In the rows, 128 means zero.
One turn moves each row of this set onto another row. After a few examples, where does it send each row asked below?
pel: [ 98  94  95 103 139 116 150 130 144 136 139 122 125 111 130 108 121 108
 128 159 130 134 130 114 122 149 150 101  94 112 139 125 118 110 100 137
 122 148 113 124 130  85 137 138 122 122 106 129 113 115 129 147 111 121]
vaga: [128 123 107 128 143 108 112 144 116 111 132 152 150  99 131 111 112 157
 161 101  87 154  91 121 131 111 111 124 132 138 157 141  87 118 139 109
 151 156 130 109 129 157 134 103 114 138 144 117 139 133 130 148 143 111]
Zirok: [138 128 144 127 121 125 148 116 106 123 107 124 136 131 141 137 136 113
 101 161 143 112 143 128  96 129 117 138 142 151 101 110 152 132 142 139
 141 115 126 135 110  89 121 129 133 170 128 127 111 137 143 113 125 107]
Kele: [126 129 144 165  97 100 111 148 120 114 129 121 122 147 127 144 103 138
 153 109 120 122 120 114 138 154 112 140 136 103 134 123 138 149 126 123
 124 162 156 124 135 158 110 138 165 148 129  84 119 149  98 123 144 131]
vit: [117 134 147 114 129 128 108 120 137 123 134 129 157 133 126 132 149 154
 135 111 129 154  88 116 125 118 110 156 128  90 134 127 118 159 140  85
 113 134 164 146 117 177 137 120 124 112 127 101 137 152 130 122 136 157]
mabov: [142 124 137 113 124 121 151 114 104 107 104 124 133 110 140 147 134 107
  92 149 156 125 145 143 113 118 124 132 133 150 116 122 147 157 141 136
 134 126 111 140 124  85 118 125 132 158 138 129 106 110 138 107 122 104]
lipi: [123 128 128 157 129 100 123 150 102 124 111 132 184 109 141 140 118 143
 139 115 104 160 100 119 108 115 104  94 138 122 167 118 104 122 154 119
 121 157 148 140 126 157 133 107 135 142 133 111 115 157 132 121 148 113]
zorev: [123  95 126 124 131 126 138 134 147 124 124 118 119 103 108 112 123 127
 146 152 146 109 147 125 141 141 156  96  78 123 131 108 123  93 112 141
 120 128 134 146 135 100 153 114 122 130 117 121 119 123 136 142  92 155]
vupev: [121 125 128 117 148 143 135 118 133 111 115 123 165 128 125 137 124 133
  99 160 125 132 141 138  84 124 123 145 148 149  89 119 142 115 146 124
 128 114 157 124 143  99 146 132 116 133 140 155 113 131 141 111 108 116]
Soper: [148 123 132 100 148 132 149 134 136 148 119 150 104 120 130 128 115 109
 119 131 121 115 147 131 108 135 121 156 147 153 112 130 151 160 150 114
 124 133 134 155 137  95 124 139 123 142 140 147 119 103 127 105 110 138]
dalu: [128 113 120 114 144 140 125 104 136 107 123 143 156 121 129 149 126 128
  99 158 129 140 142 138  99 121 129 136 137 155 103 148 147 140 146 109
 120 128 142 125 162  87 144 130 125 120 144 153 106 124 139 113 101 117]
kupi: [138 142 151 104 121 126 137 116 102 109 107 138 128 130 131 149 125 112
 108 149 148 123 150 140 104 115 129 135 140 152 120 120 150 143 142 134
 140 125 117 146 121  84 126 133 152 158 131 144 113 130 126 116 114 105]
Susap: [124 121 134 133 118 123  92 127 138 144 122 109 156 121 119 117 158 143
 111 104 118 154  96 125 137 123 128 167 143 114 128 128 114 160 121  98
 130 132 141 149 115 179 125  98 119 118 135 110 128 151 144 136 159 146]
zoti: [120 100 112 105 132 137 148 126 148 117 133 131 121 109 120 103 123 113
 136 167 157 123 126 109 140 144 165  98  87 128 133 127 130 117 103 144
 121 134 121 138 118 103 144 123 119 135 104 120 118 115 114 140  98 147]
Mesef: [129  86 129 115 137 123 142 121 150 128 129 125 115 115 115 109 148 112
 134 137 137 112 120 116 120 139 146 103  89 107 135 127 134  83 117 119
 137 136 114 146 136  85 129 126 123 117 103 107 114 131 161 156 111 151]
zan: [140 127 126 125 144 121 124 119 136 132 138 136 138 142 122 145 151 144
 129 109 121 143 120 136 140 107  88 149 110  84 132 128 117 151 129  99
 144 113 153 151 115 183 117 125 122  88 137 108 143 127 133 126 147 138]
bekig: [133 134 140 108 155 142 148 136 131 148 104 144 119 139 114 123 120 123
 109 135 118 109 139 118  95 139 120 159 152 139  99 126 157 144 140 128
 135 127 144 144 123  98 134 149 116 151 133 141 121 121 137 103 115 139]
lemug: [ 98  92 120 105 151 115 149 136 140 150 124 118 119 121 111 119 128 127
 134 137 128 129 135 123 135 133 149  91  87 102 140 109 122 108 104 141
 134 152 116 122 127  88 150 130 115 120 105 123 114 114 158 132 103 141]
zazol: [148 124 125 144 116 106 130 136 112 134 108 136 167  97 134 145 110 153
 152  97 101 140  94 101 105 115 119 102 129 123 148 132  89 145 149 101
 135 156 135 130 124 167 107 106 117 146 132 136 124 133 121 156 149 104]
balu: [123 137 131 101 142 137 123 119 122 113 121 143 154 134 126 147 126 126
 103 148 132 146 140 143  88 113 128 139 145 150 114 129 147 125 151 114
 140 120 136 128 152  89 141 135 137 123 135 168 115 123 126 118 101 110]
Rilo: [116 134 135 107 111 112 101 121 122 113 120 152 127 121 116 108 144 159
 145 114 120 134 102 121 147 131 119 164 110 118 151 136  92 152 115  95
 147 132 125 141 110 160 113 110 109 122 156  89 145 136 121 140 158 148]
fiva: [119  95 114  97 146 131 160 131 154 113 125 136 121 103 119 100 131 100
 131 146 139 116 114 108 113 143 159 102 101 119 140 135 120  96 106 127
 119 139 115 157 129  97 129 130 113 115 111 121 109 120 135 150 117 142]
sefi: [127 126 140 112 108 118  98 116 131 121 115 132 173 125 118 148 134 157
 124 105 132 127  94 107 132 126 135 144 110 106 126 126 101 171 126  83
 129 129 135 137 113 182 102 101 110 113 137 120 127 132 111 135 145 141]
famov: [151 121 113 162 148 109 125 123 111 134 127 146 164 120 130 152 114 143
 149 122  85 147 134 132 129  96  89  88 120 124 153 136  99 129 143 129
 137 135 149 142 115 169 137 108 137 121 144 125 128 153 137 126 138 107]
toli: [156 129 134 176 123 105 113 134 123 100 129 139 121 147 115 152 117 134
 135 105 118 106 141 125 155 132  97 121 112  95 126 151 136 139 115 135
 139 133 141 133 140 166 113 133 154 133 143  90 124 144 112 124 142 110]
modo: [132 122 126 173 120 117 135 148 115 145 116 118 153 104 130 125 120 152
 145 101  99 168 102 122 116 103 122 109 164 139 140 131 102 140 133 130
 132 157 145 124 135 171 136 100 130 144 132 117 117 144 148 142 148 105]
Sati: [110  93 105 101 137 130 160 128 153 141 130 123 118 103 121 118 121 104
 119 133 135 112 119 113 117 141 157 100  94 116 152 128 120  95 116 130
 121 134 127 139 132 103 135 123 117  91 106 106 116 117 146 152 108 147]
Zige: [105  93 100 110 125 123 148 122 142 144 133 114 118 104 125 127 112 112
 121 153 132 114 132 113 131 142 158  91  86 112 152 130 116 109 111 144
 117 143 126 122 127  96 152 121 126 113 108 114 119 128 145 152 103 130]
lep: [124 103 113 112 124 136 150 131 144 132 127 120 108  99 120 115 120 109
 118 141 155 104 122 108 139 146 162  98  83 110 147 133 129 111 114 144
 120 127 126 138 129 108 148 118 124 120 104 100 125 120 135 146  97 148]
Zas: [121 132 131 130 115 126 121 117 112 120 133 118 131 115 132 126 136 142
 108 116 125 143  95 121 135 111 131 151 137  88 117 118  96 141 147  88
 143 136 136 148 107 172 132  91 125 119 164  91 147 135 130 116 164 154]
Naf: [141 145 145  90 148 137 133 137 126 133 113 151 110 132 120 129 124 116
 110 127 128 118 141 130  98 127 124 158 148 137 116 134 154 144 149 113
 134 126 129 158 139  92 133 149 135 144 135 162 127 118 124 112 107 130]
mot: [106 129 138 149  99  99 113 137 114  89 143 154 122 140 135 128 111 159
 162 115 121 119 117 122 154 133 126 129 125 135 137 135 106 129 102 119
 141 140 121  97 144 161 117 109 135 138 148  83 115 136 108 135 137 104]
suro: [120 131 153 178  96 111 109 134 138 126 130 114 126 136 121 124 114 147
 136  97 112 128 124 127 137 146 127 139 149 130 112 130 117 156 100 131
 115 133 129 124 152 166 117 117 150 138 135  79 115 161 111 118 138 124]
kal: [128 129 145 156 100 102 113 132 133 122 130 139 141 139 127 151  95 156
 149  89 109 113 111 100 129 148 124 122 123 114 118 137 112 164 117 109
 124 147 124 100 153 166  99 125 137 137 126 104 119 136  88 130 128 110]
Guto: [126 127 115 166 125 115 137 132 102 146 139 142 134 110 146 129 100 140
 135 114  82 152  99 110 113 111 123 104 159 118 135 129  89 123 161 104
 142 163 133 124 126 156 144  97 137 137 158 104 142 142 130 121 151 126]
gibiz: [112 133 135 171 102 120 110 121 114 105 139 130 121 142 123 140  94 146
 118 117 113 124 113 114 144 135 142 127 143 101 105 138 113 141 126 116
 137 153 131 107 145 156 136 109 151 132 165  75 130 147 107 103 144 135]

modo -> suro
mot -> Rilo
Where do these go?
Naf -> balu
pel -> zoti
Zige -> lep
mabov -> Soper
Zas -> Guto
zazol -> kal
lemug -> zorev
bekig -> vupev
lipi -> Kele
toli -> zan

One turn moves each row of this set onto another row. After a few examples, where does it send each row asked below?
guno: [162 124 126 111 105 125 146 108 112 136 133 164 133 103 125 117 131 113
 127 156 134  96 132 116 107  93  95 102 100 130 136 147]
nokab: [168 138 139 103 120 140 132  84 130 100 125 162 129 105 137 122 137 119
 148 137 144 133 101 111  92  93  90  91 133 125 146 145]
Lovad: [142 149 116 152 132 154 144 115 118 125 106 142 157 127 174 132 156 167
 109 147 133 107 143 144 108  88  81 128 115 119 124 111]
Kodip: [146 136 135 100 107 132 153  99 140 129 127 148 140 107 122 117 135 119
 121 148 131 122 119 106  96  96 123  95 120 141 145 142]
noki: [152 119 171 100 140 152 141 107 112  99 158 154 141 128 170 102 131 123
 129 130 151 146  91 165 101  90  63  92 118 119 130 125]
lam: [123 123 143  99 135 155 139 115 147 110  82 140 139 134 165 140 102 123
 135 124  97 165 109 133 117 133  53 109  71 137 116  85]
ligot: [144 149 118 134 152 154 139 112 105 127  80 138 134 141 168 133 150 169
 136 153 130 117 142 136  97  96  81 121 120 122 114 115]
keze: [140 127 141 137 132 148 182 120 106  91  69 137 138 128 185 124 159  81
 134 135 130 132 117 122  88  73  50  94 100 109 153 119]
Kof: [113 137 128 129 137 124 127  82 143 126 104 164 153 163 185 118 158  71
 146 148 149 143 108 133 102 110  79 101  91 144 117 140]
nozag: [154 125 168  90 138 142 151 113 112 114 156 155 144 146 164 101 145 120
 135 132 148 155  94 169  89 100  73  95 110 125 117 118]
povok: [ 97 123 114 131 131 121 132 101 133 142  96 152 140 155 175 114 129  71
 127 157 131 112 134 125 119 102  86 102  74 145 125 145]
kod: [123 151 149 136 110 146 187 126 123 126  92 138 169 122 180 116 155  80
  94 137 118 122 122 124 117  77  97 118 114 123 150 112]
pirig: [119 141 133 106 123 138 167 110 109 138 117 138 143 136 126 145 144 133
 123 104 151 128 130 122 119  81  94 136  47 110 119 116]
levil: [141 158 159 115 144 149 162 115  84 134  63 157 140 140 178 117 147  80
 142 149 123 128 114 122 115  92  87 121 126 121 122 123]
zulas: [127 127 158 117 125 158 127 103 144 114 106 159 161 114 175 137 104 121
 121 130 108 152 100 138 141 130  51 125  83 135 112  88]
zafup: [112  99 175  98 140 148 162 112 113 129 140 131 133 118 146  98 112 129
 108 152 135 131 110 143 102  89  96  84 109 142 132 135]
gofu: [123  95 169  97 138 139 164 122  97 141 142 140 131 127 144  98 118 125
 115 160 135 122 118 150 102  94  86  91  91 139 117 134]
poz: [136 151 124 137 154 163 136 104 117 117  79 132 135 132 169 133 143 172
 130 148 131 124 134 129 100  90  87 117 134 123 126 117]
zup: [129 117 140 108 134 155 132 117 136 106  85 146 135 127 169 140  96 121
 136 127  99 150 113 136 126 128  37 109  66 130 116  88]
fusav: [116 101 147 123 118 146 153 115 142 122 100 146 156 117 163 139 113 121
 117 142 106 145 116 137 120 130  44 112  50 143 110  90]
lenal: [130 131 155 109 122 152 135 109 142 127 104 160 163 129 171 137 115 120
 126 133 107 157 103 143 133 139  58 127  75 140 100  82]
niz: [113 134 165 130 125 153 166 139 129 142 117 181 138 151 153 126 113  87
 140 153 128 166 112 138  80 127  76 120  68 140 134  96]
kasat: [137 134 142 127 132 143 190 122 113 100  66 132 142 140 180 123 170  81
 137 134 127 145 117 122  76  80  63  95 100 118 145 114]
Vipo: [171 128 110 111 107 133 145 112 133  95 131 150 122 107 136 122 130 114
 132 129 132 112 129 118  93  81  77  85 102 113 163 138]
zazu: [107 106 153 122 119 152 151 107 155 114  98 137 158 112 163 139 110 124
 112 136 106 155 109 130 120 127  53 108  64 146 120  90]
Lukor: [108 138 141 115 127 154 157  95 125 114 118 130 141 114 134 147 127 139
 112  97 152 129 119 110 130  67  94 128  69 106 143 123]
Nifun: [182 139 129  97 117 124 141 100 112 123 125 171 130 126 131 121 152 112
 159 146 144 127 114 124  84 106  86 100 109 127 123 140]
Fabaf: [135 156 120 144 133 156 149 111 131 126 102 132 161 131 172 131 162 169
 107 144 132 122 138 140 101  91  96 125 124 126 126 107]
Zer: [109 149 103 120 130 128 128 103 166 110 102 144 143 168 190 116 138  71
 131 123 129 142 121 132 106  97  87  94  90 132 147 128]
dened: [109 149 165 125 128 163 160 134 148 126 117 174 139 150 158 127 107  90
 134 137 124 180 102 133  83 123  86 117  89 137 150  92]
rotar: [120 131 153 135 126 154 156 148 114 137 116 186 124 144 157 126  96  85
 142 153 123 146 123 141  95 119  59 121  61 127 140  99]
Gane: [168 140 108  92 105 123 160 118 140 112 126 145 129 132 127 120 150 113
 138 129 129 132 128 121  73  96 100  88  98 128 148 128]
zem: [135 156 163 121 145 157 155 107  92 120  63 152 139 126 182 118 137  84
 137 145 123 129 107 115 122  84  86 117 140 119 134 126]
rud: [124 136 153 115 140 154 140  83  98 119 114 151 136 114 136 148 129 137
 136 107 164 125 109 114 135  74  76 136  73 103 122 130]
tepev: [107 124 172 150 129 173 147 124 134 110 121 180 131 116 164 129  86  93
 128 146 131 152 102 127 104 106  58 113  89 126 162 109]
bim: [ 99 137 167 134 132 172 153 130 150 114 111 166 128 131 159 129  87  95
 127 139 122 169 102 122  94 110  81 109  95 133 167 101]
Zekuv: [146 120 135  87 135 145 152 144 112 109 146 132 116 142 160  98 104 120
 117 121 121 125 127 163 105  81  73  86  93 111 147 117]
lomin: [137 129 118 155 141 157 151 107 122 104  91 128 142 124 171 137 160 172
 122 148 139 120 138 134  84  84  64 107 110 120 133 116]
zok: [122 138  96 133 129 127 120 107 144 108 108 155 137 160 194 117 130  68
 133 129 133 120 130 137 120  92  63  98  79 121 143 134]
puf: [117 149 155  97 140 147 156  87 111 134 108 143 143 137 127 146 149 137
 139 106 160 148 108 115 114  88 103 136  73 118 112 120]
gozel: [133 145 143 141 108 141 184 131 107 131  95 147 165 122 182 115 154  77
  99 142 119 109 131 131 122  76  84 122 101 117 143 114]
buzuz: [120 146 141 102 138 153 158  91 130 101 109 130 138 134 135 151 146 139
 136  86 159 156 106 113 105  75  88 121  73 106 136 116]
Vala: [136 129 138  78 136 146 160 142 128 111 141 123 122 150 157  99 111 123
 115 117 118 143 121 159  94  85  91  83 101 120 148 113]
bikib: [136 136 131 110 134 143 153 102 101 110 114 146 133 134 136 150 144 132
 143  95 161 131 121 126 115  75  62 129  50  95 124 118]
guli: [ 85 126 123 133 135 132 129  89 152 125  95 142 141 142 177 114 121  77
 120 149 130 123 122 115 121  95  96  95  95 146 142 149]
vig: [112 128 132 143 138 134 114  74 142 108 107 166 148 142 193 119 141  74
 139 146 151 131 104 128 118  98  64  99 101 134 131 148]
Feboz: [136 135 116 145 141 151 160 111 124 116  88 127 146 138 166 136 171 169
 125 150 137 128 140 137  75  92  75 109 106 127 122 110]
fope: [125 131 159 147 126 164 142 138 120 117 126 191 127 129 168 129  90  86
 135 146 129 143 113 140 108 109  46 121  74 117 152 103]

kod -> kasat
bikib -> rud
Where do these go?
zazu -> lam
zafup -> Vala
niz -> rotar
lomin -> poz
vig -> guli
Nifun -> guno

